Some points, one per row:
"52 -83 46 -35 -8 9 -6 0 27 -55 127 20 -26 7 20 -16"
"-20 18 44 -41 54 -19 -6 -21 -16 56 -127 18 61 -18 3 38"
"-8 23 -5 -3 -7 4 -16 9 4 -19 -20 12 -10 -8 -15 20"
"-3 -17 -2 27 -17 -19 15 -16 -10 -3 10 2 -15 6 -15 14"
"-4 4 -1 27 -6 -17 9 22 13 0 -3 5 4 2 -17 -14"
"16 9 -12 15 14 -32 11 15 2 -21 23 -5 -25 19 10 -1"
"-11 15 -4 39 0 -26 8 19 -10 3 17 -9 37 16 -13 1"
"-17 27 -16 26 5 -25 2 19 -14 -14 -21 5 25 3 -6 11"
"-5 21 -2 35 -18 -9 32 6 7 5 -18 4 6 5 -4 -6"
"-31 3 36 9 -2 -7 -5 -28 -4 7 -21 9 47 16 -1 16"
"3 -24 17 -59 -45 24 -41 0 12 -43 98 13 -26 6 -5 -8"
"6 -73 52 -66 -12 63 -45 -24 22 -31 37 48 -13 -1 10 -10"
"-26 6 25 21 15 17 -22 -28 -17 59 -82 15 83 -6 -24 27"
"-14 16 -22 -1 37 -8 34 0 -10 53 -71 -10 49 -30 -13 8"
"-30 48 -7 58 8 -15 24 -7 -13 35 -65 -26 67 10 -27 11"
"-22 -15 40 -9 -29 -9 -35 -6 -28 20 13 19 54 30 -9 6"
"39 -46 -5 -9 16 -27 41 23 -26 -19 74 -8 -53 39 8 -19"
"32 10 0 33 3 -21 7 4 -10 -56 43 -7 -52 22 16 -33"
"41 -17 27 -15 -16 -18 -29 -7 -8 -63 110 -12 -43 13 3 4"
"18 12 -43 -69 36 12 16 -11 -2 25 -17 -18 -74 -38 16 -21"
"-32 24 -11 35 35 -18 19 -9 -4 66 -61 -2 35 -6 -44 24"
"3 15 -4 23 10 -28 -2 6 2 -5 -18 11 27 4 15 -12"
"-46 17 -3 73 -11 -12 13 -18 -31 40 -70 18 54 44 -17 19"
"-53 28 -2 52 -17 6 -2 0 1 33 -60 -4 62 -13 -34 47"
"37 -30 -9 9 19 -30 2 -22 -28 -10 19 2 -66 17 9 1"
"-19 28 -4 40 -14 -18 1 7 7 17 -33 0 59 5 2 22"
"-1 -5 3 0 -31 -4 -29 13 18 -32 87 13 -11 -16 -1 -10"
"8 -34 17 6 25 -8 18 -8 -1 0 8 17 -36 18 -6 4"
"-39 24 -41 -17 52 -2 29 -35 -27 123 -108 -9 20 -23 -26 44"
"-15 18 13 33 -21 5 4 9 12 14 -47 -2 41 -12 -11 10"
"-20 27 -9 52 12 -19 5 -9 -9 35 -83 -8 71 4 -31 34"
"-33 -29 6 0 -32 21 18 -5 -5 32 7 16 -1 23 9 -22"
"34 -42 -4 -21 -7 -20 17 10 -8 -66 113 7 -85 30 36 -62"
"-5 27 -4 12 -21 3 4 49 3 -46 33 -19 -10 -1 17 -22"
"-11 -92 71 -49 23 91 0 -111 30 -30 -4 51 -20 24 -12 69"
"8 -60 27 -78 -46 38 -42 -6 17 -61 59 19 -67 -12 9 -9"
"-14 5 9 30 25 -23 4 -27 -17 24 -49 15 37 17 -18 20"
"53 -93 28 -78 -12 43 -33 -31 64 -87 99 10 -97 14 48 -23"
"17 5 -12 11 0 -22 24 24 14 -42 61 -10 -10 7 -3 -13"
"25 -22 12 1 10 -3 -14 4 7 -24 -8 9 -32 -21 21 -22"
"-38 36 -18 46 -15 1 -1 14 -3 13 -37 1 66 -8 -36 13"
"5 -60 26 -92 -43 49 -55 -13 -4 -70 116 20 -72 -4 3 2"
"-2 30 18 28 -33 24 -3 -5 7 -28 -2 -2 -1 9 -24 -4"
"7 -18 7 -9 13 2 19 -2 33 -6 35 12 2 14 -10 -17"
"11 33 -14 25 0 -20 3 47 -6 -50 44 -30 -4 -10 15 -9"
"18 -73 40 -31 -12 9 -12 -68 30 -17 7 35 -37 30 17 5"
"-11 16 -3 65 4 -14 28 -5 -1 5 -14 -18 42 37 4 12"
"30 -45 8 -57 1 -1 -12 4 6 -40 62 14 -64 22 12 -21"
"46 17 -30 9 -28 -7 -12 26 23 -95 88 -27 -95 -6 19 -53"
"-29 38 -24 37 7 -6 9 -9 -2 62 -63 -16 48 -38 -21 42"
"7 20 -1 -9 -14 10 3 19 9 33 -15 5 22 -56 7 12"
"-7 32 2 23 33 3 -2 4 -20 26 -79 6 78 -22 -10 12"
"-12 -16 4 13 7 8 6 -15 -2 49 -4 21 43 11 -19 23"
"-19 -3 18 -6 -35 40 -42 -13 -8 37 -20 27 44 -3 -5 26"
"-21 -9 26 -42 9 -1 -27 -16 9 -38 44 -4 -4 -11 -12 13"
"11 -20 9 5 0 2 5 5 3 6 43 20 -10 22 -18 -1"
"-7 3 11 18 -24 -10 -2 27 4 2 7 20 -1 23 -8 -2"
"52 -40 -29 -77 34 -20 7 22 16 -16 45 4 -49 -50 18 -35"
"-11 25 -14 17 1 5 -8 16 18 -45 -10 -16 25 -5 18 -3"
"-9 -10 -17 -32 5 22 -8 -20 -23 22 -23 1 4 -7 -5 8"
"68 -36 -35 -103 39 -7 39 12 -2 60 25 -61 -34 -86 -8 -17"
"-19 16 25 35 21 -5 -19 -3 26 24 -54 15 47 9 16 7"
"43 -44 21 -13 2 -20 10 -9 3 -24 50 5 -57 17 10 -27"
"-47 54 -3 84 8 -23 10 -3 -43 5 -79 -4 94 42 -28 20"
"30 -4 -5 22 -23 6 24 25 2 -31 55 -20 -40 19 22 -33"
"-8 58 -12 57 -33 -4 18 45 -14 10 -38 -20 49 -24 -10 11"
"36 -25 -22 -59 -5 -8 10 27 10 -23 74 -19 -68 -55 6 -43"
"-6 36 -28 -33 54 -6 0 14 -3 47 -79 -13 24 -62 -9 29"
"28 -9 10 4 21 -4 5 -6 -24 -38 14 -1 -28 23 18 -20"
"24 -8 -27 2 -18 -9 7 7 17 -46 101 -24 -55 -15 19 -25"
"-7 -45 35 -98 -61 51 -77 -24 15 -24 73 28 -31 -31 -2 -14"
"-4 7 -25 5 34 0 27 11 -12 16 -39 -1 10 -25 9 0"
"31 -51 14 -31 -20 23 -31 -28 23 -23 17 40 -24 7 59 10"
"-26 9 8 19 32 -10 8 -10 -9 37 -90 5 42 1 -10 25"
"19 -10 -5 -1 3 -9 4 24 20 -71 55 -6 -50 6 26 -11"
"36 -27 0 -8 -20 -10 -4 5 -17 -42 61 -6 -51 21 1 -31"
"27 -8 2 1 -2 12 10 12 0 -39 60 1 -58 30 16 -24"
"-27 -29 46 -10 -1 69 5 -68 18 12 -41 22 21 22 -6 36"
"19 -23 -15 -25 -18 15 1 12 7 -68 65 -6 -64 -8 17 -32"
"-3 9 -3 -10 -1 48 -17 -18 1 47 -71 -3 38 -19 -7 10"
"16 13 -8 22 5 -25 16 21 -15 -19 19 -12 -28 14 7 1"
"0 -3 7 -20 20 9 34 5 -11 35 -41 -13 29 -6 9 -13"
"-19 21 -24 23 20 6 2 -5 -1 51 -85 9 54 -20 -3 26"
"-31 -15 22 6 -3 5 5 -20 16 24 -54 20 47 8 13 39"
"0 13 -6 50 19 -32 12 1 -18 -1 -13 -16 8 18 3 5"
"-51 45 -10 58 9 -15 -3 -11 11 16 -79 7 80 9 -15 43"
"54 -15 -14 -5 -37 -20 1 46 39 -13 100 8 -69 -17 23 -48"
"-24 26 -13 23 13 -11 -1 9 -14 18 -44 -20 41 -4 -5 28"
"37 -1 15 -60 59 -8 -15 10 -2 49 -82 25 27 -42 15 9"
"-34 35 1 18 36 -16 13 7 -11 26 -73 7 36 -3 7 13"
"-48 23 -4 50 13 -1 -1 13 -13 53 -93 -20 101 -2 -12 42"
"-35 -35 51 -28 12 48 -38 -48 22 14 3 30 30 27 -4 30"
"-3 46 -6 -2 1 7 3 -7 -5 -18 -23 -9 -2 16 -4 -5"
"9 28 -19 33 -19 -28 -3 44 -16 -32 32 -14 8 -1 -7 -25"
"42 -55 20 -20 17 8 2 -26 27 -48 48 41 -71 31 35 -14"
"-18 21 4 20 -3 6 -8 -21 -8 25 -38 8 38 8 -24 38"
"-26 24 -26 54 4 -13 14 25 -29 -1 -23 -21 64 -9 -17 19"
"3 -8 12 -3 4 28 -14 -10 2 38 -71 13 39 -21 1 34"
"-1 -12 22 15 3 6 1 -13 -13 -19 24 -2 -11 38 3 -7"
Here are 12 more points, each followed by its number:
"13 22 -16 16 4 -23 15 45 -9 -45 60 -23 -47 11 20 -34" 0
"-32 -18 16 -2 -14 0 -29 -41 -24 36 -72 34 48 1 -22 38" 1
"4 27 -38 1 -28 -1 3 29 17 -46 31 -24 -52 -39 5 -1" 2
"30 -11 -10 -38 -4 2 -1 18 2 -54 47 -2 -62 -5 35 -43" 3
"-1 29 16 23 4 -7 32 16 -9 28 -53 -9 55 2 -9 5" 4
"5 -50 41 -31 -5 14 -17 -35 -1 -34 45 20 -58 25 -1 7" 5
"-19 -62 50 -40 -22 43 -38 -33 -6 -13 34 46 0 25 8 -5" 6
"-43 31 17 33 4 8 -16 6 3 28 -73 -5 113 -20 -35 21" 7
"40 -102 36 -127 32 12 -50 -19 9 -52 83 28 -38 -64 46 -34" 8
"-4 8 -16 6 -8 -26 10 19 -4 -35 18 -19 -18 -2 1 -30" 9
"36 10 -25 19 -13 -27 -5 34 -9 -16 57 -34 -59 -11 5 -25" 10
"-11 23 -47 -65 52 21 -8 -64 -1 127 -127 -28 -17 -42 -22 9" 11
Which two of these numbered points are nearest to each point below by angle, seen from the average point of the first points? Their numbers follow each, nearest first.
"-17 7 -46 -30 24 3 21 -38 -5 118 -60 -43 -34 -55 -8 13" > 11 1
"2 -7 9 20 -14 -4 2 -24 14 -24 40 14 -39 40 -11 7" > 5 0
"23 12 -50 -3 20 -22 10 -8 -17 30 26 -30 -46 -9 0 -27" > 10 0
"15 -36 14 -27 -3 15 -7 -1 20 -15 35 10 -4 -26 -1 13" > 8 5
"29 -23 -9 -43 4 -11 9 0 -9 -63 64 2 -91 -8 24 -17" > 3 0
"-19 11 -1 10 2 -5 0 16 7 -28 -10 -7 17 -4 12 -9" > 9 7
"1 -67 45 -46 -6 29 -13 -29 11 -59 85 35 -66 13 8 -4" > 5 8
"6 11 -42 -65 62 -10 2 -41 -21 89 -95 -8 -22 -42 -8 1" > 11 1
"-30 -36 5 -7 12 9 -18 -35 -14 45 -38 8 41 -16 6 47" > 1 11
"27 -16 -11 -31 -6 2 2 1 8 -42 39 0 -50 -13 14 -19" > 3 8
"43 -27 -9 -39 -3 -5 12 22 7 -43 60 15 -57 20 36 -34" > 3 0
"-35 22 -10 37 -34 -13 -16 2 -13 13 -32 -5 72 -16 -30 27" > 7 4
"49 -13 14 -47 -17 12 -15 6 11 -54 43 14 -62 15 24 -37" > 3 5
"-18 14 0 39 -19 0 -14 8 -3 10 -12 -12 53 -10 -20 2" > 7 4
"0 28 -32 -17 -1 -4 -11 40 13 -29 -2 -16 -9 -59 -16 -3" > 2 9
"27 12 -22 24 -11 -21 21 24 -6 -5 45 -11 -41 -1 -11 -3" > 10 0
"-2 -27 24 4 4 11 5 -7 5 -28 19 17 -21 4 0 9" > 5 6
"-36 -70 78 -97 -65 65 -77 -48 2 -9 74 66 4 9 -28 -11" > 6 5
"7 20 -10 46 7 -32 -3 26 -2 -38 37 -4 -24 23 2 -5" > 0 10
"4 12 -22 -1 0 10 -7 10 -6 -19 -24 -4 -20 -10 10 1" > 2 3
"64 -43 -11 -41 20 -6 14 26 17 -30 77 17 -90 -3 39 -65" > 3 8
"7 15 -40 -45 33 26 -4 -50 -12 75 -111 -21 -8 -47 6 16" > 11 1
"20 14 -36 -5 -5 -8 18 1 -10 -6 29 -25 -38 -14 8 -22" > 10 2
"57 -14 -13 -26 16 -3 -15 3 17 -27 38 8 -58 4 18 -32" > 3 10
"-1 4 -3 31 -3 -19 25 21 -3 9 -4 0 41 30 13 -14" > 4 7
"26 -9 -20 -67 -8 15 13 26 12 -21 62 1 -60 -13 35 -45" > 3 8
"-5 19 -40 29 28 -37 22 16 -5 -4 5 -24 12 -8 -5 -1" > 9 0
"-4 29 -37 -14 40 0 7 -47 -16 73 -76 -42 -21 -3 -9 -10" > 11 4
"-8 6 -1 27 11 -11 21 17 -3 -23 48 4 7 22 7 -28" > 0 9
"-3 7 2 43 18 -21 18 -6 -18 25 -34 1 17 36 -4 -7" > 4 7
"5 20 5 38 2 -32 20 2 -19 0 -14 -5 25 21 4 18" > 4 7
"7 19 -19 0 -17 -8 22 11 -8 19 23 -11 -30 8 -12 -10" > 10 0
"4 29 -1 9 -35 -12 -8 22 25 -33 50 -9 -48 -38 15 -15" > 2 10
"-56 -14 30 -17 -10 55 -27 -33 3 23 -41 31 19 14 -34 21" > 1 6
"20 -58 27 -43 -12 -6 -22 18 8 22 26 31 -16 -16 20 -24" > 8 6
"22 -5 23 22 -8 -9 5 8 -9 -59 42 -19 -48 33 13 -14" > 0 3
"8 10 -11 11 -9 -13 13 28 -11 -38 41 -14 -21 20 2 -22" > 0 9
"42 -83 60 -85 -8 60 -17 -37 18 -89 100 27 -127 42 30 -43" > 5 3
"-13 51 -71 -97 44 46 58 -25 -6 127 -127 -40 -2 -96 -34 18" > 11 4
"-38 22 -21 39 -31 -11 -7 -1 -2 -28 10 -25 -19 25 -13 4" > 9 2
"-1 -8 -7 11 -1 -17 10 8 19 12 28 -16 -15 -1 -1 -1" > 10 0
"-53 25 -16 50 -21 8 -6 -11 1 21 -45 -5 66 -5 -24 11" > 7 4
"33 -6 -11 -31 -4 -4 -2 18 -11 -32 41 6 -24 -14 16 -30" > 3 0
"-13 49 -15 57 -12 -17 27 5 -28 18 -56 -25 31 30 -20 6" > 4 7
"41 -30 39 -98 30 10 -40 5 36 -54 25 34 -64 -24 65 -5" > 8 3
"19 -40 22 -26 -2 1 28 -6 6 8 2 12 -51 32 0 4" > 5 3
"-40 -38 21 -26 29 7 -11 -33 -22 64 -71 22 70 -18 -7 35" > 1 7
"21 -3 -7 -5 -46 30 -32 18 31 -36 27 6 -23 -40 17 3" > 2 3
"11 11 -4 -22 6 5 -4 15 7 -31 6 14 -29 0 30 -29" > 3 0
"-71 34 0 57 13 10 1 -3 9 21 -86 12 80 9 -30 34" > 7 4
"-53 -10 55 -76 -6 45 -81 -23 6 65 -85 58 75 -5 2 13" > 1 7
"-5 18 -6 64 1 -40 26 -4 -29 -26 9 -42 9 32 -8 -31" > 9 0
"11 -73 50 -15 -23 33 -19 -45 33 -46 74 23 -41 26 -2 4" > 5 6
"6 3 -34 -48 32 13 31 -28 -4 114 -61 -13 -17 -43 -11 10" > 11 1
"-58 -78 91 -96 -78 103 -108 -69 17 41 33 87 50 6 -23 15" > 6 1
"38 -26 -3 -20 4 -10 -11 27 6 -56 70 17 -37 9 34 -36" > 3 0
"26 -3 0 33 -6 -25 17 27 -8 -57 78 8 -64 23 9 -29" > 0 10
"20 -24 8 -8 -12 8 -6 -32 5 -25 36 8 -37 31 19 -9" > 5 3
"48 -30 3 -28 9 -1 -4 3 -5 -52 53 7 -51 14 16 -23" > 3 5
"-7 9 8 26 -18 -15 -8 8 0 -4 5 -8 11 2 6 -3" > 9 0
"4 11 1 15 -40 7 2 17 4 -1 -15 -1 -11 -9 -7 6" > 2 10
"31 26 -37 -42 7 1 10 41 14 16 8 -22 5 -86 -9 -18" > 2 10
"4 12 -10 26 -3 -9 12 -1 -11 17 -15 12 21 34 -2 24" > 4 7
"-21 15 -36 -60 63 10 1 -45 6 112 -101 14 -7 -31 -7 13" > 11 1
"-127 -127 127 -127 -127 127 -127 -127 -6 59 127 127 71 0 -68 59" > 6 5
"-35 -4 30 1 4 32 11 -47 8 57 -86 24 50 17 -32 73" > 1 7
"19 13 5 11 -33 -7 -19 9 7 -46 39 -2 -10 -29 -2 -9" > 2 10
"-53 32 -12 43 -12 14 -4 -19 -10 18 -51 -21 66 11 -26 35" > 7 4
"40 -53 23 -59 -13 13 3 28 14 -65 101 -8 -97 -12 44 -33" > 3 8
"11 1 -21 14 -44 19 1 15 4 -23 48 -10 -9 -19 26 0" > 2 10
"-11 28 -20 59 -15 -13 32 4 -8 18 -26 -13 30 27 -11 8" > 4 7
"34 4 -7 1 -2 -30 10 11 -8 -6 32 -16 -13 4 -4 -16" > 10 0
"-53 -7 44 36 -25 25 -19 -43 -12 71 -44 26 59 36 -16 65" > 1 7
"5 4 30 55 -22 -3 17 7 -11 9 -21 7 21 39 4 12" > 4 7
"13 1 17 19 -10 -2 9 -6 16 -8 -5 -13 -6 11 4 -27" > 9 0
"15 -34 19 -50 -24 24 -20 15 11 -3 64 14 -29 -32 25 1" > 8 3
"4 1 -12 -7 -35 7 -18 -2 17 -25 35 -16 -34 -20 2 -23" > 2 3
"-52 23 22 56 -13 24 3 -15 -4 22 -63 -9 97 15 -42 63" > 7 4
"-2 -26 33 -22 -35 43 -14 -41 2 -5 12 27 -2 6 -5 -1" > 6 5
"-24 -99 95 -127 -100 111 -127 -65 -5 -18 127 94 -10 9 2 20" > 6 5
"19 -13 10 -1 -5 -8 -18 -30 -5 -33 54 22 -46 33 12 -12" > 5 3
"17 -57 30 -59 -8 23 -7 -29 14 -80 124 10 -70 7 3 -10" > 5 8
"43 -34 1 -42 2 5 -22 -13 31 -76 71 -21 -88 -15 31 -25" > 3 8
"-7 -39 53 -41 -28 24 -38 0 13 -9 53 42 0 4 0 -2" > 6 5
"30 -51 22 -94 -51 56 -55 7 16 -36 72 18 -27 -22 38 -18" > 8 6
"8 -1 1 13 -1 -26 -8 4 -20 -37 47 -6 -23 19 14 -14" > 0 10
"42 11 -29 22 5 -28 22 36 -22 -70 105 -40 -52 23 -6 -40" > 0 10
"64 -54 -11 -46 -15 32 -5 32 15 -58 75 26 -57 -4 41 -42" > 3 8
"12 -48 36 -21 -31 16 -19 -35 2 -36 89 25 -31 17 5 -6" > 5 6
"40 9 -49 -123 32 42 17 -26 16 127 -56 -46 -88 -93 -13 -5" > 11 8
"21 20 -22 -5 -40 -3 1 40 3 -57 75 -17 -58 -32 -2 -26" > 2 10
"4 18 -14 3 -11 -1 1 9 3 -12 0 -7 -3 1 2 -3" > 2 9
"-40 10 0 3 28 18 -23 -47 2 59 -127 34 51 17 0 35" > 1 11
"21 13 6 3 3 -10 6 13 2 -42 57 -7 -44 -1 8 -13" > 0 10
"-32 47 -20 21 -26 -6 9 19 9 -13 -4 -28 6 -23 -17 0" > 2 9
"15 23 -2 -10 -5 -1 5 29 30 -3 8 9 -25 -5 -9 -11" > 2 10
"24 -8 -20 14 17 -19 19 5 -8 3 41 -19 -19 4 9 -12" > 10 0
"-48 32 -7 64 -22 -1 -9 12 -14 15 -39 -10 63 -16 -13 41" > 7 4
"-11 34 -8 49 -10 -6 10 15 9 25 -42 -1 36 20 0 1" > 4 7
"42 -48 26 -49 -19 3 -5 -8 20 -35 86 22 -67 32 12 -15" > 5 3
"37 -26 22 -26 -11 6 -4 -1 -3 -62 58 0 -48 -8 19 -23" > 3 5
"-3 32 -12 39 7 -21 26 29 -10 4 0 0 42 9 -3 9" > 4 7
"-25 33 0 41 1 -15 -13 -6 12 9 -59 -6 78 8 -11 -2" > 7 4
"-12 16 -11 -6 19 27 -11 15 -7 3 -69 0 76 -21 4 22" > 7 4
"-12 27 -23 23 -10 -16 16 26 8 -8 -8 5 -15 -17 -15 3" > 2 9
"7 7 -12 -21 -5 2 -9 31 10 -7 34 -6 -19 -13 3 4" > 2 10
"24 -73 49 -82 -17 42 -1 -27 11 -35 77 26 -57 18 4 -22" > 5 8
"-16 33 -4 5 17 -18 19 22 12 51 -67 -21 54 -1 -9 1" > 4 7
"-14 32 -6 24 -1 -29 13 43 -17 -18 28 -18 4 1 1 -27" > 9 0
"-7 25 -6 11 3 -11 11 9 0 -41 39 3 -31 0 5 -20" > 0 9
"-20 34 3 20 -19 18 -9 -1 19 26 -41 3 45 -4 -9 29" > 7 4
"22 -2 -38 -40 3 -6 2 29 24 0 51 -9 -76 -66 6 -16" > 2 3
"-4 -17 35 0 7 9 -13 -1 10 40 -46 39 39 19 17 7" > 1 7
"-48 -21 18 -46 -55 42 -65 -16 18 -7 42 26 -5 3 -3 0" > 6 5
"-11 21 1 38 19 -2 18 9 2 26 -53 8 44 -10 17 13" > 4 7
"9 -34 27 -36 8 43 -24 -35 -3 -5 -6 39 15 5 14 16" > 6 8
"39 -47 0 -60 1 13 -27 -7 16 -39 51 13 -38 -22 42 -27" > 8 3
"10 -19 -9 18 -15 -17 23 34 22 12 39 -4 -51 7 2 -34" > 10 0
"59 -16 -14 -50 9 -18 -6 18 25 -57 40 -20 -86 -38 18 -18" > 3 10
"29 10 -22 -14 -4 5 11 26 18 -39 37 -27 -46 -39 -2 -37" > 2 3
"49 -30 9 -54 21 -3 19 16 28 10 24 8 -28 -34 10 -3" > 8 3
"-43 21 0 31 -33 11 -2 -12 -14 5 -47 2 64 23 -17 18" > 7 1
"29 -14 3 21 0 -24 5 16 13 -19 75 -15 -77 5 15 -14" > 10 0
"-11 12 15 56 -10 -13 -4 10 -23 -34 -1 -6 17 29 -4 -14" > 9 0
"31 8 -8 12 -14 -26 17 22 -6 -37 43 -16 -9 1 17 -24" > 0 9
"46 -18 -11 -2 -21 -29 -5 28 4 -45 82 -13 -42 -3 11 -30" > 10 3
"-20 25 -23 42 -25 4 23 2 2 0 -3 -18 -23 17 -8 14" > 2 9
"-60 -41 70 -46 -11 46 -50 -51 1 16 5 46 23 14 -40 30" > 6 1
"-1 -7 -1 -48 33 -2 15 -5 -19 46 -49 -9 -32 -3 -3 7" > 11 1
"-15 41 0 78 -3 -17 21 18 -15 21 -58 -12 44 13 -27 17" > 4 7
"-3 26 15 18 -14 9 -20 27 12 -10 -5 0 39 -13 -12 -4" > 7 4
"-15 2 28 11 -18 4 -6 -8 0 -23 15 9 -20 10 -1 -5" > 5 6
"17 -8 -20 5 -25 -22 -12 12 6 -31 73 2 -17 0 -8 -3" > 10 0
"8 -37 27 3 -25 31 29 -1 4 -4 27 2 -23 17 -12 13" > 5 6
"23 25 -38 -35 -4 -10 12 21 16 -19 22 -10 -34 -26 -1 -31" > 2 3
"-29 -20 28 -7 0 40 -24 -11 2 25 -30 51 44 4 3 16" > 1 7
"13 7 8 28 0 -1 -14 -11 0 -5 -53 14 66 -6 -4 8" > 7 4
"-2 -3 -28 25 23 -14 9 24 7 -31 10 -19 -20 11 -4 -24" > 9 0
"9 7 5 -12 2 -14 4 -4 -31 -3 12 -13 -8 -9 -7 1" > 10 9
"-7 -5 17 27 46 -11 36 -5 1 27 -17 5 22 12 -22 4" > 4 7
"-54 -94 65 -127 -93 51 -100 -37 3 -19 127 64 -18 -12 -7 -13" > 6 5
"8 24 -10 44 -21 -23 5 -2 -7 8 -7 -2 15 21 3 -10" > 4 9
"6 4 -5 -12 -19 1 15 29 11 -33 52 -5 -19 -22 -6 -14" > 2 0
"23 15 1 -5 18 -6 8 15 -6 -21 26 -2 9 -6 9 -13" > 0 3
"13 14 -28 9 -17 -10 19 14 13 -18 37 -19 -51 -21 15 -17" > 2 10
"-15 15 -22 29 -18 -4 6 -13 -15 4 -6 -15 -14 21 -4 -18" > 9 10
"10 16 -47 -25 15 16 20 -12 0 66 -51 -35 -4 -50 -3 -14" > 11 4
"-21 20 3 28 -8 7 0 1 -9 5 -40 16 54 9 -24 7" > 7 4
"11 8 -99 -127 118 40 18 -90 -36 127 -127 -49 -58 -127 -22 14" > 11 1
"-2 -3 -19 -66 -9 44 -1 -39 3 102 -70 -2 -39 -45 31 -1" > 11 1
"36 -33 2 -10 15 7 2 -22 4 -58 5 26 -16 30 20 6" > 5 3
"18 11 -17 11 -14 -23 5 9 1 19 34 4 -12 12 -6 -33" > 10 0
"-16 15 -8 50 3 -25 11 -1 -7 -6 -2 -8 -6 22 -15 7" > 9 0
"18 2 -43 -9 0 -33 2 28 -20 -48 54 -22 -40 8 32 -26" > 0 10
"11 -18 -44 -102 57 30 54 -12 -14 127 -74 -47 23 -98 10 1" > 11 4
"-22 3 20 33 26 -28 24 4 -38 36 -51 3 69 38 -6 5" > 4 7
"43 -10 3 13 -17 -16 8 -9 -19 -18 27 9 -31 28 -7 -23" > 10 0
"-6 3 -28 38 -4 -28 24 22 -10 7 5 8 9 19 2 -29" > 9 0
"76 -114 25 -116 17 37 -35 -13 7 -12 55 32 -93 24 57 -33" > 8 5
"-11 -21 30 -12 -15 0 -5 8 -8 -4 19 9 13 18 6 -12" > 6 5
"-26 52 -26 30 -16 4 -4 25 19 0 -1 -26 16 -36 -5 20" > 2 7
"-46 17 11 28 13 8 5 -18 -11 53 -59 6 68 2 -21 24" > 7 4
"-35 -10 17 19 -12 20 -42 -25 5 -29 19 22 19 5 -23 10" > 6 5
"-6 -13 -15 -8 -3 -5 15 -10 -10 17 -21 -7 -18 -5 -6 -4" > 11 1
"-27 27 -49 -66 45 18 -1 17 -5 101 -108 -23 28 -72 2 24" > 11 7
"9 -37 13 -35 -26 19 -10 -13 6 -36 45 5 -60 -10 6 -6" > 5 3
"-26 30 -42 -38 56 38 27 -52 -36 127 -127 -40 59 -57 -23 32" > 11 4
"47 -19 17 -72 -9 37 -20 19 45 -96 59 -6 -83 -13 51 -18" > 3 8
"-12 41 -23 43 -21 13 17 -4 6 -9 -10 6 -4 6 -34 9" > 2 4
"-6 9 0 30 -26 -7 -24 15 17 -15 20 -13 45 -19 -6 20" > 7 2
"1 16 -16 34 -3 -3 -3 34 6 -30 33 -12 -10 -3 12 -24" > 0 9
"20 8 -60 -84 57 -8 0 -22 -33 61 -27 -31 -46 -56 -1 -18" > 11 8
"-21 31 5 70 -3 15 -11 -18 -6 34 -106 -8 90 1 -28 36" > 7 4
"-45 3 8 -5 -7 25 -45 -42 31 35 -43 17 52 -8 -8 59" > 1 7
"-22 16 -10 11 20 -9 -5 13 7 5 -46 -7 39 -27 2 21" > 7 4
"57 -47 -2 -47 2 2 6 11 2 -48 92 18 -90 30 44 -20" > 3 5
"62 -83 36 -73 3 17 -38 -38 16 -69 76 23 -85 22 39 -17" > 5 8
"33 -1 -10 24 0 -19 14 18 -6 -27 36 -1 -45 0 1 -21" > 10 0
"-52 20 1 37 -1 -4 -6 -17 -4 40 -83 -17 55 -5 -19 10" > 7 4
"-25 -44 30 -16 -12 34 7 -27 -19 12 -11 15 -8 21 -3 3" > 6 5
"-30 -39 11 -41 -7 32 -30 1 14 -2 -18 3 1 9 23 -3" > 6 8
"12 -36 33 -28 14 -16 18 -7 -6 -4 48 0 -51 12 13 -15" > 5 3
"-22 10 21 26 -20 13 1 7 17 17 -23 -8 48 -21 16 16" > 7 4
